B =
[[132 126 129 128 134 143 142 136 138 122 125 125 141]
 [123 131 128 119 139 134 131 124 136 112 127 129 135]
 [128 119 132 123 131 133 127 125 134 105 132 126 148]
 [133 117 136 128 121 129 141 127 121 137 115 127 121]
 [128 128 128 139 142 120 132 122 125 138 128 129 118]
 [130 139 127 118 131 139 139 135 132 129 124 131 135]
 [126 126 139 113 139 132 133 127 134 111 124 124 139]
 [130 130 133 116 127 112 139 127 121 118 123 128 132]
 [133 128 125 130 137 142 132 128 143 123 125 120 136]
 [126 136 129 118 118 112 124 125 115 131 127 133 119]
 [131 126 128 127 139 141 138 134 140 120 127 122 140]]
Indices start at 1.
(1, 1)	132
(5, 7)	132
(2, 3)	128
(5, 1)	128
(5, 5)	142
(4, 8)	127
(11, 9)	140
(9, 11)	125
(11, 3)	128
(10, 4)	118
(3, 11)	132
(3, 7)	127
(4, 7)	141
(4, 3)	136
(9, 8)	128
(11, 4)	127
(2, 9)	136
(6, 13)	135
(2, 2)	131
(3, 8)	125
(3, 2)	119
(5, 6)	120
(11, 2)	126
(8, 3)	133
(7, 8)	127
(5, 10)	138
(2, 8)	124
(10, 10)	131
(4, 1)	133
(11, 6)	141
(11, 1)	131
(8, 10)	118
(2, 11)	127
(1, 5)	134

M =
[[124 123 124 128 126 129 127 128 125 127]
 [124 126 141 131 124 129 123 118 133 123]
 [125 127 141 130 125 128 122 120 129 124]
 [129 128 106 130 132 123 141 145 126 137]
 [123 125 136 130 123 129 125 121 128 125]
 [124 124 134 130 124 129 125 123 127 125]
 [127 127 142 129 126 127 121 120 129 124]
 [124 123 131 129 125 128 125 124 122 126]
 [123 122 123 126 128 127 127 128 119 128]
 [128 125 108 126 132 124 134 139 126 133]
 [124 122 120 126 128 126 129 129 120 129]
 [126 129 147 129 126 128 121 116 131 123]
 [128 127 107 128 131 123 140 142 123 137]
 [126 123 118 126 130 126 129 133 122 129]
 [123 122 123 127 126 128 129 127 125 127]]
Indices start at 1.
row 1 col 1	124
row 13 col 9	123
row 11 col 1	124
row 5 col 1	123
row 2 col 1	124
row 12 col 4	129
row 3 col 1	125
row 11 col 5	128
row 14 col 2	123
row 3 col 9	129
row 1 col 7	127
row 11 col 9	120
row 10 col 1	128
row 12 col 8	116
row 8 col 9	122
row 9 col 1	123
row 10 col 9	126
row 10 col 8	139
row 1 col 6	129
row 6 col 3	134
row 2 col 3	141
row 11 col 4	126
row 9 col 6	127
row 8 col 1	124
row 14 col 6	126
row 8 col 4	129
row 11 col 2	122
row 15 col 10	127
row 12 col 1	126
row 15 col 3	123
row 13 col 2	127
row 15 col 6	128
row 12 col 5	126
row 5 col 8	121
row 6 col 6	129

a =
[[118 147 128 123 128 121 119 143 124 136 130]
 [127 143 144 127 116 116 132 154 126 130 142]
 [119 131 125 147 122 107 145 137 118 134 140]
 [115 136 116 129 143 132 115 127 123 134 122]
 [117 127 116 140 149 130 122 122 122 129 133]
 [124 120 126 136 121 121 148 123 124 127 126]
 [132 140 146 125 110 115 135 153 129 128 141]
 [128 149 136 121 122 121 115 149 132 132 137]
 [126 124 121 135 127 123 133 123 125 130 126]]
Rows and columns are counted from 1.
row 1 col 1 => 118
row 2 col 10 => 130
row 9 col 2 => 124
row 7 col 6 => 115
row 6 col 1 => 124
row 6 col 3 => 126
row 9 col 5 => 127
row 1 col 8 => 143
row 1 col 10 => 136
row 4 col 1 => 115
row 7 col 9 => 129
row 2 col 11 => 142
row 6 col 11 => 126
row 9 col 10 => 130
row 2 col 8 => 154
row 5 col 3 => 116
row 9 col 3 => 121
row 6 col 10 => 127
row 3 col 1 => 119
row 9 col 1 => 126
row 4 col 8 => 127
row 6 col 7 => 148
row 1 col 7 => 119
row 2 col 5 => 116
row 5 col 5 => 149
row 7 col 2 => 140
row 9 col 9 => 125
row 5 col 7 => 122
row 3 col 4 => 147
row 7 col 1 => 132
row 1 col 9 => 124
row 7 col 10 => 128
row 2 col 2 => 143
row 3 col 3 => 125
row 8 col 8 => 149
row 5 col 2 => 127
